[[108 107 140 120 116 149 131 106 149 106 134 108]
 [145 148 125 124 144 109 135 145 139 148 148 138]
 [112 107 137 118 113 140 138 108 126 116 137 107]
 [126 109 146 127 125 109 116 146 126 142 145 110]
 [145 150 142 151 139 121 107 107 128 106 108 140]]
->
[[108 140 116 131 149 134]
 [145 125 144 135 139 148]
 [112 137 113 138 126 137]
 [126 146 125 116 126 145]
 [145 142 139 107 128 108]]

[[146 135 128 115 124 130 117]
 [106 120 124 156 130 138 133]
 [121 102 105 134 125 113 123]
 [104 139 121 119 127 129 119]
 [116 108 108 137 117 148 103]
 [133 147 139 112 112 141 111]]
->
[[146 128 124 117]
 [106 124 130 133]
 [121 105 125 123]
 [104 121 127 119]
 [116 108 117 103]
 [133 139 112 111]]

[[131 128 126 130 131 130 128 128]
 [129 129 127 128 131 128 127 127]
 [137 128 124 133 135 134 127 129]
 [131 128 126 130 131 130 128 128]
 [130 131 127 127 135 128 125 125]
 [130 131 127 127 137 128 124 125]
 [131 127 129 128 127 128 130 128]
 [132 134 125 127 144 128 122 121]
 [137 125 132 128 124 127 134 128]
 [154 120 140 129 116 125 146 129]]
->
[[131 126 131 128]
 [129 127 131 127]
 [137 124 135 127]
 [131 126 131 128]
 [130 127 135 125]
 [130 127 137 124]
 [131 129 127 130]
 [132 125 144 122]
 [137 132 124 134]
 [154 140 116 146]]

[[125 152 132 122 117 125 128]
 [123 155 125 128 132 137 116]
 [133 143 131 136 132 120 130]]
->
[[125 132 117 128]
 [123 125 132 116]
 [133 131 132 130]]

[[130 127 140 148 142]
 [115 107 123 121 119]
 [112 115 109 102 106]
 [114 106 118 115 114]
 [134 143 136 144 141]
 [123 114 133 137 131]
 [132 144 126 130 130]
 [134 140 139 147 143]]
->
[[130 140 142]
 [115 123 119]
 [112 109 106]
 [114 118 114]
 [134 136 141]
 [123 133 131]
 [132 126 130]
 [134 139 143]]

[[136 130 109 133]
 [122 130 130 125]
 [136 127 125 131]
 [129 125 138 117]
 [131 127 137 149]
 [136 122 138 125]
 [133 131 128 119]
 [138 133 127 124]
 [133 125 126 122]
 [131 130 120 136]
 [113 130 124 148]]
->
[[136 109]
 [122 130]
 [136 125]
 [129 138]
 [131 137]
 [136 138]
 [133 128]
 [138 127]
 [133 126]
 [131 120]
 [113 124]]
---
[[124 142 126 116 127 130 126 121]
 [115 132 143 155 146 104 119 115]
 [139 112 124 134 124 138 129 138]
 [157 117 156  99 157 101  98 151]
 [141 104 106 152 103 149 149 137]
 [149 115 147 110 148 114 105 146]
 [116 131 144 155 147 106 119 117]
 [123 143 125 112 125 130 125 121]]
->
[[121 115 138 151 137 146 117 121]
 [126 119 129  98 149 105 119 125]
 [130 104 138 101 149 114 106 130]
 [127 146 124 157 103 148 147 125]
 [116 155 134  99 152 110 155 112]
 [126 143 124 156 106 147 144 125]
 [142 132 112 117 104 115 131 143]
 [124 115 139 157 141 149 116 123]]

[[130 126 141 137 135 142 131 129 117 148]
 [130 124 143 135 135 142 132 129 114 151]
 [128 124 135 135 135 131 132 129 121 150]
 [132 124 155 133 135 155 136 127 108 152]
 [128 124 137 135 137 129 129 129 119 145]]
->
[[148 151 150 152 145]
 [117 114 121 108 119]
 [129 129 129 127 129]
 [131 132 132 136 129]
 [142 142 131 155 129]
 [135 135 135 135 137]
 [137 135 135 133 135]
 [141 143 135 155 137]
 [126 124 124 124 124]
 [130 130 128 132 128]]

[[124 129 118]
 [138 118 142]
 [123 107 100]
 [135 130 134]
 [135 133 134]
 [144 146 131]
 [136 122 141]
 [136 130 135]]
->
[[118 142 100 134 134 131 141 135]
 [129 118 107 130 133 146 122 130]
 [124 138 123 135 135 144 136 136]]

[[125 125 126 140 127 116 127 129]
 [124 125 124 141 126 114 126 130]
 [121 128 118 130 141 152 143 108]
 [121 129 117 131 142 152 145 108]
 [130 124 135 113 118 141 118 142]
 [123 128 118 133 139 148 142 110]
 [124 127 124 141 126 117 127 130]]
->
[[129 130 108 108 142 110 130]
 [127 126 143 145 118 142 127]
 [116 114 152 152 141 148 117]
 [127 126 141 142 118 139 126]
 [140 141 130 131 113 133 141]
 [126 124 118 117 135 118 124]
 [125 125 128 129 124 128 127]
 [125 124 121 121 130 123 124]]

[[123 126 124 126 139 129 128 128]
 [135 128 128 128 149 125 134 127]
 [137 131 123 127 136 126 127 125]
 [126 114 125 127 134 126 138 129]
 [122 123 130 126 124 124 127 132]
 [130 137 129 128 125 132 130 134]
 [126 134 138 133 127 128 120 125]
 [132 139 136 127 125 129 138 122]
 [127 126 124 131 100 127 133 141]
 [126 128 130 131 129 126 133 125]
 [127 136 133 127 127 128 128 121]]
->
[[128 127 125 129 132 134 125 122 141 125 121]
 [128 134 127 138 127 130 120 138 133 133 128]
 [129 125 126 126 124 132 128 129 127 126 128]
 [139 149 136 134 124 125 127 125 100 129 127]
 [126 128 127 127 126 128 133 127 131 131 127]
 [124 128 123 125 130 129 138 136 124 130 133]
 [126 128 131 114 123 137 134 139 126 128 136]
 [123 135 137 126 122 130 126 132 127 126 127]]

[[158 106 156 101 157 108  99 143 100]
 [101 153 127 110 144 151 128 119 153]
 [104 121 147 153 148 102 139 106 145]
 [119 154 133 101 108 154 147 112 145]
 [105 110 141 154 143 100 120 106 115]
 [139 103 113 131 105 125 139 126 111]
 [140 141 130 148 143 111 123 106 139]]
->
[[100 153 145 145 115 111 139]
 [143 119 106 112 106 126 106]
 [ 99 128 139 147 120 139 123]
 [108 151 102 154 100 125 111]
 [157 144 148 108 143 105 143]
 [101 110 153 101 154 131 148]
 [156 127 147 133 141 113 130]
 [106 153 121 154 110 103 141]
 [158 101 104 119 105 139 140]]

[[127 124]
 [132 129]
 [132 128]
 [131 122]
 [148 126]
 [144 145]
 [146 115]
 [127 126]
 [137 142]
 [128 128]
 [149 132]]
->
[[124 129 128 122 126 145 115 126 142 128 132]
 [127 132 132 131 148 144 146 127 137 128 149]]
---
[[111 124 126 148 133 106 125 124]
 [128 129 130 127 127 132 123 132]]
->
[[132 123 132 127 127 130 129 128]
 [124 125 106 133 148 126 124 111]]

[[106 106 158 120]
 [102 102 125 156]
 [154 154 101 128]]
->
[[128 101 154 154]
 [156 125 102 102]
 [120 158 106 106]]

[[105 149 146 125 103 103 141]
 [126 140 103 123 129 151 111]
 [130 151 123 125 115 121 149]
 [154 126 136 129 141 145 133]]
->
[[133 145 141 129 136 126 154]
 [149 121 115 125 123 151 130]
 [111 151 129 123 103 140 126]
 [141 103 103 125 146 149 105]]

[[102 139]
 [126 123]
 [138 122]]
->
[[122 138]
 [123 126]
 [139 102]]

[[148 115 113 145]
 [113 147 147 146]
 [118 140 140 145]
 [111 125 109 109]
 [113 144 112 108]
 [116 125 140 112]
 [114 141 108 107]
 [126 131 147 141]
 [130 120 113 149]]
->
[[149 113 120 130]
 [141 147 131 126]
 [107 108 141 114]
 [112 140 125 116]
 [108 112 144 113]
 [109 109 125 111]
 [145 140 140 118]
 [146 147 147 113]
 [145 113 115 148]]

[[126 107 110 119 124 111 107 153 114 148 118 104]
 [128 137 104 113 153 138 105 142 123 114 135 109]
 [135 107 153 118 134 131 114 116 127 149 128 120]
 [117 137 141 122 140 121 128 129 137 139 104 125]
 [145 124 120 109 127 150 147 142 151 117 152 114]
 [126 129 152 121 143 127 114 120 122 144 152 152]
 [146 116 147 129 137 118 110 126 151 132 148 109]
 [153 147 133 110 148 139 128 123 150 149 147 152]]
->
[[152 147 149 150 123 128 139 148 110 133 147 153]
 [109 148 132 151 126 110 118 137 129 147 116 146]
 [152 152 144 122 120 114 127 143 121 152 129 126]
 [114 152 117 151 142 147 150 127 109 120 124 145]
 [125 104 139 137 129 128 121 140 122 141 137 117]
 [120 128 149 127 116 114 131 134 118 153 107 135]
 [109 135 114 123 142 105 138 153 113 104 137 128]
 [104 118 148 114 153 107 111 124 119 110 107 126]]

[[125 126 129 126 126 126 137 115 134]
 [135 134 143 110 146 110 103 140 120]
 [118 132 116 148 116 148 136 130 137]
 [134 130 145 118 146 106 112 131 123]
 [139 122 125 127 124 126 135 128 117]]
->
[[117 128 135 126 124 127 125 122 139]
 [123 131 112 106 146 118 145 130 134]
 [137 130 136 148 116 148 116 132 118]
 [120 140 103 110 146 110 143 134 135]
 [134 115 137 126 126 126 129 126 125]]
